In the rows, 128 means zero.
Turns in one plane each, and the order they were made in; the first pair answered:
turn q679:
[107 166 150 102 108 149 125 136] |-> [104 143 163 103 112 144 101 129]
[ 84 157 124  98 103 145 115 142] |-> [ 86 138 142  88 102 155 114 124]
[114 103 170  86 131 117 125 128] |-> [113 129 132 102 132  93 113 177]
turn q583:
[142  95 160 131 127 130 132  87] |-> [106 138 165  90 108 122 140 135]
[147 122 173 110 132 119 165 101] |-> [104 179 134  98 125 135 157 147]
[138 102 110 128 151 103 122 154] |-> [141  99 122 118 147  95 128 157]
turn q728:
[122  98 135 114 149 128 127 130] |-> [123 117 149 108 133 114 128 146]
[121 110 131 123 169 109 172 138] |-> [123  99 138 124 167  96 142 139]
[146 140 127 171 116 150 109  82] |-> [146 154 146 163  94 126  93 108]
[122 126  97 142 133 140 124 127] |-> [122 128 111 141 124 122 102 138]
turn q684:
[ 95 147 162 116 110  99  85 148] |-> [106  99 169 132 131 123  75 102]
[133 138 191 119  84 126 124  94] |-> [139 141 188 127  85 125 126  85]
[158 102 166 149 122 145 122  82] |-> [173 159 152 164 103 120 145 112]
Now pairs of rows:
(2 to 4 turns a pair)
[124 168 115 114 109 128 156 160] |-> [109 153 161  93  97 134 127 143]
q679 q684 q728 q583
[ 80 146  99 104 138 160 115 143] |-> [130 109 185  94 116 114 140 111]
q583 q583 q728
[106 126 113  96 133 123 188 155] |-> [142 138 117 132 120  82 171 172]
q728 q684 q728 q728
[160 123 124 156 139 101  96  99] |-> [130 169  78 143 145 132 143 119]
q583 q679 q583 q728
[120 117 129  93 127 122 193 154] |-> [119  67 161 102 129 119  99 136]
q583 q679 q728
[111 112 153 119  80 116  60 141] |-> [121 112 177 110  71 115  85 127]
q684 q583
[142  87 165 134 136  95  97 107] |-> [159 130 105 166 144  81 115 147]
q679 q583
[ 86 123 121 115 147 168 113 120] |-> [106 118  99 142 157 133  88 148]
q583 q679
[142 133  97 138 132 160 189  96] |-> [146 128 126 131 121 156 190  81]
q728 q728 q679 q728
[ 84  97 118  99 154 168 100 102] |-> [146 187 150 126  97 109 172 125]
q583 q684 q728 q728
[161 155 106 135 172 153 167 131] |-> [149 162 132 106 157 128 173 158]
q583 q684
[164 102 107 175 133  96  80 123] |-> [178  98 146 155 117  99 144  88]
q679 q583 q679
[146 119 152 165 124  95  79  96] |-> [145 167 146 155 111 129 159  76]
q679 q679
[118  68 159 123 146 170  86  70] |-> [154  87 181 132 125 154 141  48]
q583 q684
[148 154  96 186 117 132 161  81] |-> [114 113 178 121 104 138 133  57]
q684 q679 q728
[ 85 229 148 111  68 143  95 157] |-> [175 187 124 207  95 166 120  68]
q684 q684 q684
[146 130 118 173 123 102  57 118] |-> [125 144 124 148 115  94  51 146]
q684 q684
[174  94 156 160 144 158 127  81] |-> [189 140 128 185 129 136 148 110]
q684 q728
[160  97 178 153 124 114 139 101] |-> [153 101 122 187 147 142 112 100]
q583 q583 q583
[108 126 131 138 124 155  81 101] |-> [116 132 112 151 124 136  70 121]
q583 q583 q679 q583
[131 162 139 107 132 124 156 147] |-> [106 127 148  97 139 148 111 127]
q679 q728 q583 q679
[109 124 177  96 114 122 122 111] |-> [ 95 136 172  86 113 125 117 127]
q583 q583 q583 q583
[119 129 152  81 104 100 112 163] |-> [104 113 153  62 119 141 134 127]
q679 q684 q728
[136  68 106 143 159 150 127  98] |-> [120  94 114 124 140  99  77 170]
q679 q728 q684
[126  63 182  83 115  66 112 135] |-> [ 83 104 161  55 113  84 110 166]
q684 q684 q583 q684
[ 73 111 161  54 133 176 170 109] |-> [104 193  80 129 117 101 110 209]
q583 q583 q728 q679
[122  80 144 147 153 157  79  99] |-> [162 152 113 173 129  87 119 166]
q679 q728 q583 q684
[111 121 109 124 134 140 104 136] |-> [137 140 111 132 124 127 160 129]
q684 q583 q679 q679
[132 151  76 118 150 147 167 158] |-> [128 144 170  75 102 119 147 147]
q679 q728 q728
